Here are some points:
[  9 -24  14 -10  -2   7   2   9  -5   1  -8   5 -18   9   9   6  -8]
[ 47 -19 -14  21 -15 -17 -18  27 -17  69  37 -11  10  13 -16  28 -21]
[-16  59 -17  24  13 -47 -35   0 -24   9  19 -15  21  25 -18  10   4]
[ 35 -55  59 -34  -2  65  45  12  29  -8 -32  16 -28 -33  10   0 -11]
[ 12  -3 -60 -57  19  18  -8 -55 -37   8  56  27 -16  -5  -7  -6 -45]
[  2 -40  14  -6  -6  47  49  23  25  26 -16  18 -41 -23  29  15   0]
[-51  34 -48  46  30 -52 -21  26 -26   5  20 -34   8  21  16  43  19]
[-24  -5 -27  -8   7   4   6 -11 -13  27  28  25  12   2  29  48 -37]
[-10 -11 -23  20 -27  21  10   6  13  -3   9   7   0  20 -19   1   2]
[ 23 -40 -29 -40  -6 -10 -42  24  -9  49  54  10   3   2 -30  11 -27]
[  -2   95  -63   69    7 -103  -80   13  -65   37   28  -25   29   53  -26   -8    9]
[  7  16 -21  18  19 -31 -27   6 -29  31  28 -13   5  21  -5  14 -15]
[ 31 -58 -11   2 -19  24  26  24  13  32  10  42  -1 -44 -13   9 -27]
[ 16 -32 -11  -5  -7  12   8  -2   1   0  -2  16 -11  -8  -1   7 -15]
[  25   75   36   40   16 -127  -53   10   51   47  -15  -29   44    7  -52   -8   89]
[  9 -65 -33 -17 -25  45  12   2  31  60  -6  39  -5   6  -9  28 -46]
[  3 -23 -14 -16 -15  20 -20 -11  11   3  -6   4  -6   4   1  11   4]
[  5  19  -7 -14  -9 -34  -7 -24 -34  10  23 -31  26   7 -19 -24 -16]
[-12  35 -11  51 -33 -55 -48  -7  39  -8  -1  -8  32  23 -31 -27  94]
[ 20  11  61  -5 -45  44  71  -9  -1  18 -20  20 -24 -27   6 -24  26]
[ -3  50 -53  27 -40 -93 -12  18 -13   0  75  27  63  18  12   9  24]
[  67 -127   31  -47  -30   96   21   18  119   12  -71  -11  -48   18   95   18  -33]
[-24 117 -16  45  30 -37   7  29 -22 -66  26 -28   9 -47 -25 -48  18]
12 more points follow, each with its number after it:
[   7   28  119    0  114   66  100    8   10  -61  -43  -17   24  -22   39 -101   55] 0
[ 18 -65 -23 -57 -36  88  17   6  63   9 -15   9 -52   7  41   2 -15] 1
[ -1 -85  -4  44  -9  19   8  -8  64  55   1  21 -35   1  45  59   6] 2
[-23  15 -15  29  17 -27  -1  -3  -6 -34 -16 -31   8 -14 -10 -30  31] 3
[  56   41   93   29    7  100  127   25   27 -102  -55    6  -53  -60   71  -73   59] 4
[ -3   8  -1 -10 -11 -20   0  -7   6 -12  -6  -3   9  12  -8  -5   7] 5
[-14  45   3  46 -12 -94 -58  33 -22  15  -3 -10  34  14  24  47 -11] 6
[-25  29  -6  10   1 -53 -29 -11 -31 -16  -8 -25  16   2   7   4   3] 7
[ 45 -77 -37 -41 -51  31 -33  22 -19  95  60 127 -27   4 -50  42 -50] 8
[   9 -104   52  -32  -27  119   50   11   22   46   37   76  -10  -41   21   10  -69] 9
[ -6  41  50  -8  83 -20  60   7 -35   3 -17 -24   6 -55  -8 -25   4] 10
[-19  61  -4  26  -6 -46 -33  -1  17 -14   8 -11  48  11 -15 -28  44] 11
Which three of these numbered points are nearest to each point below by angle, seen from the average point of the first points? Their numbers follow each, nearest first.
[ 12  -1  11   9  16   8  21  -1  -1   9 -11  13  -7  -5   8  -5  -2] > 0 4 10
[ -7  79   5  -3 -17 -46 -37   5  23 -40 -12 -11  25  46 -27 -42  34] > 11 5 7
[-19  74  -8  23  43 -47 -20   3 -82 -24 -15 -52  23   3   0  16  57] > 7 3 11
[-37  63  -1  32  39 -36 -18 -19  -3 -53 -35 -60  14 -30 -24 -45  52] > 3 11 7
[  9 -36 -19  22  -6   5 -30  32  -2  10 -14   7 -15  12 -13  15   7] > 2 8 1
[  0  59 -29   3 -18 -79 -67  24 -32  16  59   8  14  61  12  39 -33] > 6 7 11
[  -2 -127   68 -113  -56  110  -24   11   11   17   63   31   68   43   15   63  -89] > 9 1 8
[  13 -127   15 -102  -40  127   -9  -14  127  -26  -64   20  -80  -36   76   -6  -48] > 1 9 2
[ 28 -14 -10  -6  -9  25 -30  29  -5  47  49  43  -1   8 -30  14 -39] > 8 9 1
[ -6 -36 -43  -4   4 -10  18  10   8   4 -19 -41 -41 -32   6  32  33] > 2 1 3
[ 30 -24 -32  17 -28 -35 -58   9 -58 103  78  34   4  46  -4  36 -43] > 8 6 2
[  4  16   8  -6 -27 -29 -12  -9  -1 -30  11 -17  18  14 -10 -20   2] > 5 11 7
[ 18  34  -4  12  -4 -36 -18 -28   2 -54 -11  27 -21  17 -15  -1 -15] > 5 7 3
[ -34   45  -52   51   23 -107  -51  -27  -45   -8    6  -30   25   22  -28   -1   37] > 7 11 6
[ -8   4   0  10   6 -10   6   1  -6 -13  -6  -6  -1  -6   2  -3   6] > 3 0 10
[ 30 -43 -11  -4  22  16 -20  -2 -26  83  19  36 -25   2  -9  29  -8] > 8 9 2
[  77 -127   53  -20   28  127   36   -2   50   44  -43  108  -28  -50   39   46  -66] > 9 1 2
[  5 -10 -23  -2  -9  -7 -13   9 -18  16  28  13  10  15   3  11 -22] > 8 9 6
[ -1  43 -18  20  -7 -35 -45  -2 -14 -18   9 -21  10  45 -30 -42  38] > 11 3 7
[ 29  23 -62 -13 -28 -48   0   2  15 -32   4 -26 -26  72  13 -39 -23] > 5 7 3
[ -1  16  13  -3  25 -17  20  -1  -1  -3 -14 -13   2 -25   5  -8   8] > 10 0 3
[ 12 -23 -42  32  13 -41 -24  33 -36  68  53  -3  13  13   8  47  -6] > 6 8 2
[   6  103 -110   98  -25 -127 -106   19  -62   29   63  -80   90   64 -106  -31   56] > 11 6 7
[-15  19 -15  22  10 -54 -32  -3 -46  62  27   1   7   8 -38  12   1] > 6 7 11
[-16 -13 -19  -7   5  25  49  -9   2  27  29   2  -5 -34  20   5 -30] > 9 1 10
[-10  22  15  -6  19 -13  19   1   8 -24 -35  15 -16 -23 -16 -25  21] > 0 10 4
[-30  73 -21  56  24 -47  24  -4 -29 -58 -33 -44  12 -23  -2  10  29] > 3 7 11
[  9 -21  26  -9  -5  29  52  13  44 -34 -56   4 -23 -47   6 -12  26] > 4 0 1
[ 15 -46   6  10 -25 -17 -22   7 -14  28  -4  13  -5  -4 -28   7  10] > 8 2 9
[ -2  -7   1  34 -13  37  22  -3  -1 -20   3  -8   9 -31  10  -2  12] > 4 0 3
[ -3   0  11  22   1   0  13   7   6   8 -10  -8 -24  -7  15  -5  18] > 4 0 3
